(in the rows, 128 means zero)
Each named move below is a turn or a mirror, shown by a few rows before and after it. Which moves, in which order, take the first row of each later pair to the second? The first pair is answered.
move X:
[138 138 168 137 112 135 142 130 120 113 142 175 125] -> [149 142 166 127 135 144 145 140 126 107 138 168 132]
[136  99 159 139 100  99 126 108 163 130  98 119 156] -> [150 103 156 125 136 115 134 121 171 123  93 111 165]
[168 141 142  95 135 194 145 152 145  99 149 146 105] -> [131 131 150 126  59 162 134 125 126 114 151 161  82]
move B:
[133 111 131 136 144  97 115 120 121 136  94 144 169] -> [137 116 138 128 137 107 110 127 128 135  94 142 176]
[124 107 140 148 200  81 127 136 117 112  83 101 144] -> [145 132 171 104 170 123 105 161 150 112  84 103 178]
[ 99 144 148 112  51 149  93 126 141 136 106 131 176] -> [ 71 109 107 171  95  88 124  92  90 141 105 127 129]
move C:
[143 156 146 109 114 181 142 150 138 120 155 148 103] -> [144 156 148 112 117 180 141 151 137 117 157 149 102]
[133 132 123 144 110 151 117 129 114 144 144 196 185] -> [135 131 140 151 123 146 124 133 108 133 141 198 184]
[116 133  52 129  95 161 135 105 135 151 164  91  45] -> [124 128 146 173 180 125 160 131 106  82 145 120  27]
move V:
[109 129  93 117 122 137 112 114 150 172 132  48 101] -> [103 136 148 116 114 118  86 129 155 155 102  45 131]
[100 103 158 173  75  75 128 101  89 126 145 178 102] -> [113 116 160 150  51 103 123 108 106 131 156 200 125]
[136 124 185 134  83 131 106 134 129 126 137 174 153] -> [133 108  96 144 109 142 149 108 111 152 177 168  95]
Pairs:
(2 to 4 moves a pair)
[103 132 171 152  81  78 127 112 132 112 128 139 181] -> [ 93 116 119 173 106  68 155  86 107 122 145 133 141] => B, V, B, V
[125 125  58 125 122 140 144  85 129 163 142 154 145] -> [111 129 120 117 107 112  96 103 147 151  85 124 194] => X, V, C, V
[169 117 179 138 150 131 125 173 127 126  98 179 143] -> [170 123 116 104  94 166 115 156 148 171 119 168 157] => V, V, V, C
[121 115 105 144 186 112 155 118 110 123 139 113  89] -> [100 121 177 148 114  82 103 123 122 120  98 118 138] => X, C, V, B
[100 135 151 147 114 135 127 139 104 137 128 113 127] -> [103 136 131 133 136 143 123 143 114 143 123  96 139] => X, B, C, V
[118 122 125 109 126 121 118 141 129 142 108 101 151] -> [130 119 114 120 164 132 152 139 114 131 135 124 122] => V, C, V, V
[107 137 157 149  97 131 101 121 106 109  99 169 142] -> [112 129  65 132 157 148 121 109 106 138 109 117 113] => X, C, V
[146 158 138 133  90 146  94 156 140 126 126 138 143] -> [129 143 148 167 101 107 101 143 117 121 111 151 139] => B, X, V, X
[122 111  89 136  94 130 141 107 122 165 143 147 142] -> [150 125  96 106 172 150 141 138 139 145 124 112 161] => V, X, B, V
[135 121 109 144 172 121 157 126 114 127 125 151 157] -> [135 124  77 127 164 137 153 123 124 140 135 131 148] => B, V, C
[156 140 103 125 162 169 140 142 130 130 168 123 117] -> [139 130  89 150 163 144 144 126 113 136 167 124  97] => X, B, X, B
[132 147 158 111 124 142 160 142 136  97 158 135  92] -> [138 151 131  92 118 157 161 138 144 112 162 125 101] => X, C, X
[118 139 164 124  81  97 104 119 115 131 127 163 131] -> [111 125  84 121 123  96 123  98 109 157 136 117  97] => X, C, V, X
[127 132 151  99  91 145  99 130 149 142 103 122 161] -> [138 116 121 136 170 146 167 120 107 119 148 157  98] => C, V, B, C
[124 145 162 109 107 140 104 162 147 115 115 113  88] -> [ 96 125 136 140  96  99 104 138 127 132 105 107  83] => B, C, V, B
[134 109 104  87 185 100 129 129 116 122  83 101 162] -> [115 110 108  91  72  98 102 105 122 148  94 131 170] => C, X, V
[157 113  96 136 181 117 148 131 109 139 126 153 187] -> [135 117 101 132  76 119 117 114 116 164 133 165 187] => C, B, X, B
[141 121  71 154  50 174 138 107 150 135 132 144 126] -> [137 120 117 171  35 149 122 110 146 122 105 162 156] => V, V, B, V
[161 142 118 105 109 160 114 139 150 137 138 163 169] -> [117 114 141 166 107  82 113 116 107 127 110 162 144] => X, B, V
[150 135 131 119 201 125 145 130 146 109 107  85 141] -> [114 134 133 123  74 105 100 104 153 147 100  80 141] => C, V, X, B
[135 137 198 118 164 112  99 144 145 108  77 107 191] -> [118 113  62 146  96 133 157  76 108 173 167 160 111] => X, V, B
[143 119  68 137 116 154 162 121 129 144 162 103 101] -> [148 134 103 119  65 167 134 133 151 142 157 111 125] => V, B, V, X
